Each row of this table is followed by its label. One hidden rule gives the labels. It looks at one to three of the table's principal directions, none of them among the few with the most spread.
[ 14   4  16  29  -7   8 -26 -16  18  -4 -32  -4  23   1 -27  16  34 -15  16   2  10  14  15  14   4  31   1  21   7  -5  -9  -9] j329
[-15  54  22  14 -41 -10 -38 -32  -3 -35  32   6   6   1  77  69  65 -44  72 -11   0  -5   4  22 -16 -50  43 -12 -52   5  25   6] j730
[ 13  27  -1  13 -20   4 -26 -34  19 -14 -20  -5  -4   6  -8  25  10 -27  31 -14  13  -3   3   8 -24  19  20  10  -2  29   7   9] j945
[ 30  -1  -1  12   7  13  12   0  18   4   2   3 -20  -1 -35  -9 -17  13  13 -19  -5   9   6  15 -19  12  27   7  14  31  21  15] j730
[-21  -1   8  -4 -20   6 -20  -8 -22 -10   2  18  20  -3  11  24  20 -24  -5   4   1  15   1   7  43   0  -5   2  -7 -32  -8  -5] j329
[-46  41 -11 -32  -2 -29  -8 -12 -19   1   5 -22  -7 -11 110   4  27 -31  27  41   7 -47 -13 -22 -73 -73 -22 -43 -46  12 -13 -10] j730
[  16  -60   27  -19   40    6  -13   64   12   40   14   88   69  -30 -124  -85  -58   53  -48  -27  -14   33    1   -7  107   72  -27   51   25  -34    3    1] j730
[   2  -39  -55  -30   16   32   77   -3  -21   23  -43  -33  -61   42  -25  -46 -114   34  -65  -10    6    0  -27  -26   -6   24  -15  -13   82   24   13   13] j329
[ 32 -33 -60  -9   3  50  36  -4  -4   2 -17 -16 -53  36 -77  -1 -55 -13 -89  -5  -5  24 -15  -6  19  56 -24  14  27  24  -9   3] j945
[ 14  -5  37  28   1 -11 -58  -1  33   0 -22  27  54 -26 -61   0  49  -6  16   4  14   9  27  10  22  51  -9  35  -7 -12 -33 -16] j730
[-12 -25   2  -5 -30  15  -2  16 -23 -21  64  48   2  17  -6  31   6 -12 -34 -15 -12  23 -10   9  69 -11   4   3 -28 -22  14  -4] j945
[  7  -6   6  12   3  -8  -5  13   4  -4  12  -5   8 -10  -6   6  28  -4 -10  14  -6   2   6   4   2  -2 -12   4 -19 -15 -14  -7] j945
[ -3  -4  48  35 -29 -16 -55   1  12 -21  14  34  61 -10 -18  31  60 -15  22  -7   7  17  16  16  56  19   3  30 -24 -43  -6 -12] j329
[ -5   3   7   1  12 -12   3   4   5   9 -12 -11   6  -5  15 -15   3  14  14   9   3 -13   3  -7 -23 -10  -4  -6   5   2  -4  -6] j329
[-32  39 -43 -38   9   2  42 -14 -33   6  -5 -56 -47  18 116   6 -11 -21   7  31  -8 -33 -26 -21 -75 -78 -12 -51 -20  19  12   2] j329
[ 41  14  20  35  27 -15 -18  -7  46   9 -42 -26  10 -31 -50 -14  27  19  39   1   6  -4  32  14 -44  39  15  18  19  20 -22   3] j730
[ 21 -49 -32   6   0  41  46 -18  -2  10 -61 -21 -39  45 -80 -19 -80  28 -59 -22  17  24  -6  -8  28  72  -4  16  95  15  -2   5] j945
[ -2  25  -4   2   4  -1  16 -11  -1  -5  10 -25 -32   1  52  20  22  -1  34   7  -4 -14   6   9 -54 -45  27 -28 -12  27   7   2] j730
[ -9   6   2  -8  -1 -10  14  18 -13  -5  43   2  -2   5  42   5   1   7   5  -5 -16  -4 -12  -1   5 -41   6 -12 -28 -11  24   4] j730
[-17  29 -19 -31  29   7  40  10 -13  13  41 -13 -56  -3  89   0  15  10  29  23 -19 -28  -1   0 -86 -93  22 -58 -35  54   9  -7] j730
[-51 -13  -7 -41 -12 -10  33  23 -38   6  54  27 -10  22  82 -23 -43  13 -10   3  -3 -24 -37 -24  -4 -76 -11 -36 -18   0  40  -1] j329
[-25  -5 -24  -4 -45  13  26 -29 -33 -31   8 -21 -36  58  50  50 -19 -14 -25 -14  10   2 -24 -12  26 -19   7 -17  13  -8  16  -1] j329
[ 26  -7 -10  -1  35   5  -6   5  29  32 -55  -8  11 -19 -65 -55 -27   5 -13  14   8  -4   6  -7 -34  51 -29  21  25  23 -17   0] j730
[ 10   9  39  36  -6 -21 -10   9  17 -16  34   1  12 -10  19  25  55  17  47  -8  -6   1  20  21  -8 -28  34  -1 -23  -7  10  -4] j730
[ -9  17  40  52 -61 -23 -44 -45  11 -45  -4  -6  13   7  29  69  69 -30  56  -4  30  -4  18  24 -12  -8  34   1  -8  -7  -3  -4] j329
[ -7  -7  58  21  -5 -36 -26  37   6  -8  58  42  57 -27  12   1  47  26  37 -12 -14   7  13  14  47 -27  17  11 -36 -46  15  -4] j329
[ -8   8 -53 -29 -11  27  25 -27 -21  -4 -22 -29 -41  43  20  14 -45 -27 -41  -1   4  -5 -28 -23  -6   6 -18  -9  11  20   5   3] j945
[-22  10  75  30 -32 -36 -52   7   9 -27  62  59  51 -26  36  38  79   9  76 -15   5   0  26  28  28 -42  46  -1 -41 -23  11  -9] j329
[-38  24  -4 -28  -8 -16  -2  -5 -16   2  23   7 -11  -6  82  -4   5 -18  27  22   6 -35 -14 -11 -58 -67  -4 -37 -35  24  10  -3] j945
[  6 -19 -36 -25  13  31  10  -5  -8  11 -26   4 -18  16 -50  -8 -36  -3 -59   0   1  13  -5 -16  31  47 -24   9  24  10 -28  -8] j945
[  3  -8  47  24  -7 -26 -60   3  29  -2 -12  39  65 -28 -51  -8  34   2  22  -4  18   3  20   5  32  44  -7  34  -5 -20 -22 -10] j730
[  26  -39  -18   11   -3   20  -21    6   16    3  -16   19    2  -12 -103  -14   -5  -32  -68   22   10   16    4    6   11   67  -45   30   -1    6  -38   -7] j945
[-36  15  46   6 -26 -32 -56   9  -3 -12  41  46  58 -26  50  17  66 -28  43  18   6 -12   4   8   6 -44  -6  -2 -62 -28   1 -14] j730
[-20   6   5 -19   1  -7 -26   9  -6   2  24  31  18 -21  15  -1  24 -20   0  19  -2  -9   0  -2  -1 -19 -16  -7 -39  -1 -15 -10] j945
[  5 -28 -20   8 -47  31  19  -7 -31 -40  47  15 -31  36 -24  61 -14 -17 -54 -33 -12  42 -11  16  91  14  21   7   4 -31  15  12] j945
[-18   5  31  26 -32 -16  -3  -5  -7 -25  38   4   0   6  58  39  46  -2  41   0   3  -5   6  18 -12 -54  30 -19 -21 -10  19  -5] j329
[ -6   4  48  16   5 -32 -32  17  20   3  19  29  46 -28   8 -11  42  19  45   1   3 -10  17   6  -2 -15   9   6 -22 -11  -1 -10] j329
[ -9  -3  19   3  10 -21   1  30   4   5  42  11  12 -11  33 -12  30  13  11  18  -9 -17   0  -2 -24 -46  -8 -12 -40  -2   5 -13] j730
[ 11 -14  30  15  27 -26 -12  27  18  16 -11   5  38 -38 -38 -38  10  32   9   5  -2   1  19   3  13  22  -9  16  12 -28 -18   0] j329
[ -6  -8  19  -3  -4 -11  12  40 -22 -12  77  29  18  -6  22  11   8  22  -2 -24 -33  19  -6  10  72 -35  19   0 -31 -50  30  11] j730
[-14  -3   6  -3  -4  -2 -10  -5  -1   6  -9  12   5  -8   8 -11   5 -11   8  17  12  -9   1   1 -26 -10  -9  -7  -1  10  -4  -5] j329
[-35  34  -2 -15  -9 -23 -14 -18 -14  -5  -6 -20   0 -10  81  15  31 -28  30  31  10 -32  -5 -10 -50 -49 -11 -30 -29   2 -14  -7] j329
[  74  -23   69   70   20   -3  -48   24   82   10    2   56   48  -44 -127  -29   40   40   52  -30    4   27   50   47   -2   73   42   59   10   30    7    3] j730
[ 12  -7  20  29  -4  -8 -13  -1  18  -2 -10  -2  11 -12 -22  -1  24   0  16   8   8   1  14  14 -19  10   3   9   3   0  -5  -2] j730
[ -5  10 -45 -40  26  11  56  14 -18  12  32 -24 -62  17  51 -14 -39  15 -22   4 -21 -21 -21 -19 -47 -53   1 -38 -15  39  14   5] j945
[-23   9  16  -6 -31   3 -50 -16  -2 -19  16  46  34  16   7  39  32 -26   6 -12  12   4  -1  -7  50  11  -2  14 -30  -6  -9 -20] j945
[  2  -9 -33  -2  -4  28  48  -9 -18  -7  11 -28 -68  23  22  21  -9  -5 -23  11  -6   3  -3  10 -37 -32  13 -32   9  29   3   0] j730
[-18   5 -50 -38 -12  36  41 -23 -37  -8  13  -9 -71  31  38  26 -41 -17 -29  -5  -4   0 -18  -6 -10 -29  16 -37  10  34   9   8] j945
[ 19 -18  33  28   3  -5   5  13  20  -3  34  29 -17 -27 -33  -3  19  35  35 -13   0   6  30  34 -22 -12  50  -9  12  27   5   8] j945
[-14   0  36   7  -8 -21 -25  -4  16   4  -4  32  28 -10   3 -17   3  20  44  -9  21 -16   9   0 -14  -4  16   1  11  15   7  -4] j329
[-42  35 -19 -31 -15  -5  21   5 -53 -10  27 -34  17  32 126  29   2 -30  -3   5 -28  -1 -42 -22  40 -69 -22 -17 -45 -65  42   4] j329
[ -3  -5  33  19  -3 -12 -32   9  13  -1   7  23  36 -18 -11   3  43  -2  19  10   5   3  16  10   8   2  -3  11 -18 -14 -12 -14] j730
[ 24  -5  -8  -7  25  23  -1  15  15   9  21  26 -16 -12 -47  -5   8   5 -13  -3 -14  12  13  10  -2  14   8   5 -15  33 -12  -6] j945
[ 10  32  62  40 -14 -43 -81   0  45 -13  12  30  74 -37  -4  13  80 -19  75  -1  11 -12  21  16 -15   5  10  30 -55  -8   1  -6] j945
[-41  28 -13 -34 -19 -10  -4   5 -39 -15  54   6   2   5  95  30  21 -37  -2  14 -17 -13 -25 -12  11 -68 -13 -26 -64 -25  13  -2] j945
[ 13  -4 -36  11 -34  29 -13 -45   1 -23 -46 -24 -22  40 -40  43  -6 -47 -46  -1  21  12  -8  -7  16  60 -19  20  18  10 -23  -6] j945
[-35  23 -22 -45  23 -12  29  16 -24  20  24 -15 -24  -5  97 -25 -11  -1   8  32 -12 -39 -22 -23 -66 -82 -19 -46 -36  21  10  -4] j730
[  3   5 -27  -1 -18   9   4 -35  -1 -10 -38 -28 -30  19  -6  15 -22 -21 -13   0  19  -7  -6  -8 -23  23  -3  -3  25  22 -10   6] j730
[ 13  -5 -30 -10  -3  40  15 -14  -5   1  -8   6 -33  19 -30   8 -30 -15 -23 -12  -3  17  -6   7   4  20   9   2  17  28  10   8] j730
[-11   8 -17  -9  -8  10   8  -1 -19  -7  17 -10 -15   7  35  21  16 -27 -14  17  -9   1  -9   1  -8 -29 -10 -15 -26  -5   1  -4] j730
[ -8   3  47   7   7 -33 -43  30  15   6  36  46  56 -46   0 -20  44   3  35  11  -4  -8  13  11   4 -18  -5  10 -44 -20  -1  -5] j730
[-15  -6  45  19  -4 -45 -44  18  16  -5  21  23  46 -39   6  -4  63   3  23  27  12 -19  21   3  -8 -14 -16   1 -36 -22 -34 -20] j730
[-37   0  25   0 -25 -20 -39  -6  -7  -8   8  29  32 -14  31   8  38 -26  15  25  19 -16   2  -1  -7 -23 -18  -8 -27 -11 -16 -17] j730
[ -1  28 -24  -6  -2  19  -7 -38   4   4 -53 -30 -15  20  18  11  -1 -33  10  12  14 -10  -6  -8 -46  11  -9  -3   8  31  -5  -6] j329
[ -30   33    1  -18   -8  -33   14   21  -26  -19   87   -8  -16   -8  119   30   42  -10   26   15  -26  -28  -15   -2  -31 -107   11  -44  -80  -11   21    1] j945
[-13  38 -28 -19   1 -22  26  -9 -16  -8   8 -54 -33   7  86  11  -8 -10  14  10  -8 -31 -20 -17 -53 -53  -1 -32 -22   6  12  13] j730
[ 11  13  35  -2  45 -24 -19  35  21  28   8  22  47 -51 -13 -45  18  32  42   0 -17  -2  19   7  -2  -4   5  11 -14 -12   1   3] j730
[-15 -12 -18 -20  -1  11  26  -8 -20   5 -21  -8 -15  22   5 -10 -47  15 -23 -11   5   2 -12 -16  24   9  -3  -7  40  -5   3   4] j329
[  1 -14   0  -7  -1  16  -6   3   0   1  13  35  -5  -2 -33   0  -6   2 -12  -8   1  11   5   6  19  13   8   2   3  15  -6  -3] j945
[-57  25  17 -46   6 -32 -47  33 -15  14  51  49  67 -14  89 -18  43 -29  11  36  -8 -35 -25 -34   0 -66 -56 -10 -98 -22  -1 -31] j730
[-19   8   9 -29  14  -8 -36   9  -1  10  10  43  31 -28  -7 -13  13  -4   1   6   0  -5   7 -10  26   7 -14   3 -23  -3 -27 -11] j730
[ 11 -28 -44  -7  18  36  65 -16 -20  19 -73 -58 -43  36 -29 -23 -77  25 -52  -5   4  17 -10 -13  11  41 -12  -3  91  -5  -2  10] j945
[ 20  26 -12  -2  31  -5   3  -2  15  18 -36 -39   0 -19  -1 -23  -2  -4  15  13  -7 -10   2  -3 -46   8 -11   4   1   9  -5   9] j730
Which label does each new row get?
[  35  -49  -22    5   -4   35   43   -7    3    0  -14   14  -52   17 -103  -18  -87   39  -44  -44    7   30    4   12   35   65   34   12   85   29   11   27] -> j730
[ 31 -29 -11  22  -6  33   1 -21  21  -2 -34   6 -30   9 -88   4 -15  -2 -24  -7  18  18  17  17  -8  59  10  15  44  39 -19  -1] -> j945
[ -1 -31 -24 -30  32   8  41  33 -16  27  -2  -1  -6   2 -22 -52 -63  32 -53   1 -13   3 -17 -22  26  10 -30  -1  26 -15   1   4] -> j329
[ -7  -2 -42 -44  12  32  24  -2 -19  12  -3   8 -27  30  -2  -9 -55   1 -42 -14  -7   4 -23 -24  24  11 -11  -5  12  21   6  -1] -> j945
[-31   3 -20 -22 -34   3  23   5 -43 -27  72   8 -31  24  75  41   0 -24 -21  -1 -16  -2 -27  -2  19 -67   6 -31 -45 -14  27   6] -> j945
[  9 -20  41  36 -21 -11 -23  -5  11 -17  -1  25  27 -13 -47  17  18  19  19 -25  11  23  25  22  54  36  30  22  31 -30  -6   5] -> j329
[-13 -21 -18   7 -44  16  17 -12 -31 -30  25  -6 -28  33  15  46  -1 -26 -41   0   1  15 -14   6  34 -11  -1  -9  -2 -21   6   0] -> j730
[ 14 -23 -10 -18  29  12 -11   2  21  31 -51  24  13 -11 -88 -56 -53  20 -28  -6  16   1   5 -17  10  72 -23  25  46  25 -24  -2] -> j730
[  44   -2  -70    7   -1   53   64  -38    0   -8  -43  -71 -101   48  -34   24  -54  -12  -44  -11    0   13   -9    6  -49   31   18  -10   52   58    7   19] -> j945
[  8 -18 -16   3  13  12  25  11  -6  11 -19 -26  -6  12 -14 -14 -15   5 -35  11  -6   9  -7  -6   9  13 -24   6  16 -18  -4  -4] -> j329
[ 16 -17 -27  -9  27  18  55  14  -7  15  -1 -26 -47   8 -11 -23 -41  30 -26  -1 -14   4  -2   0 -20  -7   7 -16  29  18   6   9] -> j730
[  2  -5 -14   7  -7  20  28 -21  -9  -4 -24 -27 -35  23   6  16 -14   5  -4  -4   7   7   2   6 -11   1  17 -12  37  13   3   2] -> j329
[ 37  -6 -33 -11  40  24  30 -16  21  30 -69 -27 -45 -11 -76 -47 -68  28 -13  -9   9   0  12  -3 -44  59  10   3  74  54 -18  19] -> j730
[ -6   8  26  22 -32  -6 -37 -21  12 -17  -1  21  21   4   3  26  32 -19  33  -6  18  -1   7  11  -1   3  14  10 -10   5   5  -5] -> j730
[ 35  -3 -57  -3   9  38  52 -17   4   3 -22 -46 -78  31 -26  -2 -51  -7 -36  -3  -4   1 -13   0 -54  15   5  -9  28  55  12  16] -> j945
[  -3   32  -59  -45   39   15   44  -18   -5   30  -43  -54  -66    5   47  -34  -47   -7   -3   29    1  -38  -16  -24 -111  -30  -14  -41   12   69   -7    6] -> j945
[ 10 -29   7  16 -15  18  15  12  -9 -15  25  15   5  31 -29  24  -6  20 -28 -32 -11  34  -3   7  81  20  14  19  14 -32  18  -2] -> j329
[-19  -2 -54 -18 -50  36  43 -47 -34 -28   5 -20 -86  61  43  47 -51 -32 -31 -12  17  -5 -29  -5 -27 -26  20 -35  23  46  24  11] -> j945
[ 13 -27 -27 -11  15  27   9  -6   3  15 -39   0 -20   0 -69 -22 -33  -2 -50  10   9  11   4  -5   5  53 -23   9  37  17 -32  -4] -> j945
[ 23 -10 -27  12  -4  24  -8 -31  15   0 -62 -26 -19  10 -64   5 -10 -28 -36  13  20   8   5   0 -16  64 -22  18  31  21 -34  -4] -> j945
[-23   1  51  17 -41 -28 -64  10   0 -28  59  64  58 -24  12  34  67 -28  28  -1   4   5   9  17  47 -19   6  13 -60 -37   0  -9] -> j945
[ 41 -13 -47 -12  37  32  40  -6  18  29 -55 -32 -49   5 -74 -48 -74  16 -37  -5   1   3  -3  -6 -42  54  -7   7  56  51  -4  18] -> j945
[ 17  14 -11  -2  23   4  16 -15  17  16 -42 -27 -26  -5 -13 -22 -27  19  22  -5   7 -12   9  -2 -51  14  16  -7  37  40  -3  10] -> j730
[  0  -5 -21  10 -47  15  29 -17 -16 -39  63   2 -75  27  31  56   2 -22  -6  -9   0  -1  -8  23 -33 -49  41 -34 -20  40  26  12] -> j945
[-16  28 -11 -24  25 -16  -3   0 -18  12 -36 -38  26 -15  39  -9   2  -5  -1  14 -11  -6  -4 -22  21   1 -27  -1   1 -47 -23   0] -> j329
[ -15   45   37   20  -19  -24   -1  -12   17  -15   59    9  -33  -10  109   26   58    0  114    6    5  -41   11   30 -127 -117   69  -52  -50   72   49    3] -> j730
[  8 -15 -42  -9  -9  17  11 -24  -7  -4 -43 -27 -29  19 -41   3 -40 -18 -57   4  14   3  -9 -16   9  51 -26   8  35   5 -28   3] -> j730
[ 29 -12 -62 -23  11  49  41 -16  -6  11 -34 -20 -59  28 -58 -14 -79  -8 -58 -16  -4  17 -17  -7  -1  49  -5   6  45  38   6  19] -> j945
[ 10 -10 -35 -20  26  17  38   3  -9  22 -38 -30 -22   9 -22 -36 -61  14 -37  -1  -6   4 -13 -16  -1  25 -19   2  40   1   2  12] -> j329
[-28  13  32   7 -36 -22 -35  -8  -4 -20  34  33  24  -7  47  26  38 -20  41   1  11 -12   1   9  -5 -39  15  -9 -35  -5  14  -3] -> j730
[ -9   3  20  17 -53  -7 -27   1 -11 -45  82  42   6   9  23  64  45 -30   8 -20  -8  13  -4  22  45 -31  28   2 -58 -18  23   3] -> j945
[  36  -52    5   21   16   17    4   -2   38   23  -51   22  -16  -15 -127  -53  -48   36  -22   -6   28    8   25   11  -22   79    4   22   77   48  -24    3] -> j945
[  3   1 -19 -16  24  -9 -21   7  13  21 -35 -11  17 -21 -27 -36  -2 -23 -32  36   7 -18  -5 -22 -30  28 -58  12 -17   5 -38 -12] -> j945
[-26   3  -3 -12  14 -19  19   6 -21   7  -8 -31  -5 -11  53  -7   7  13  -1  26  -2 -16   1 -13 -13 -35 -14 -27   5 -25 -21  -7] -> j329
[-17 -11  18  -2   2 -26   5  23   2   6  31  16   8 -10  30 -26   2  18  12  14   4 -24  -5  -5 -31 -42  -7 -16 -18   5  10  -6] -> j730
[  3  39 -14  -2  14  -7   8 -31  11   7 -48 -51 -26  -1  39   1   0  -2  40   8  10 -25   5  -7 -74 -11  13 -19  17  34  -6   6] -> j329
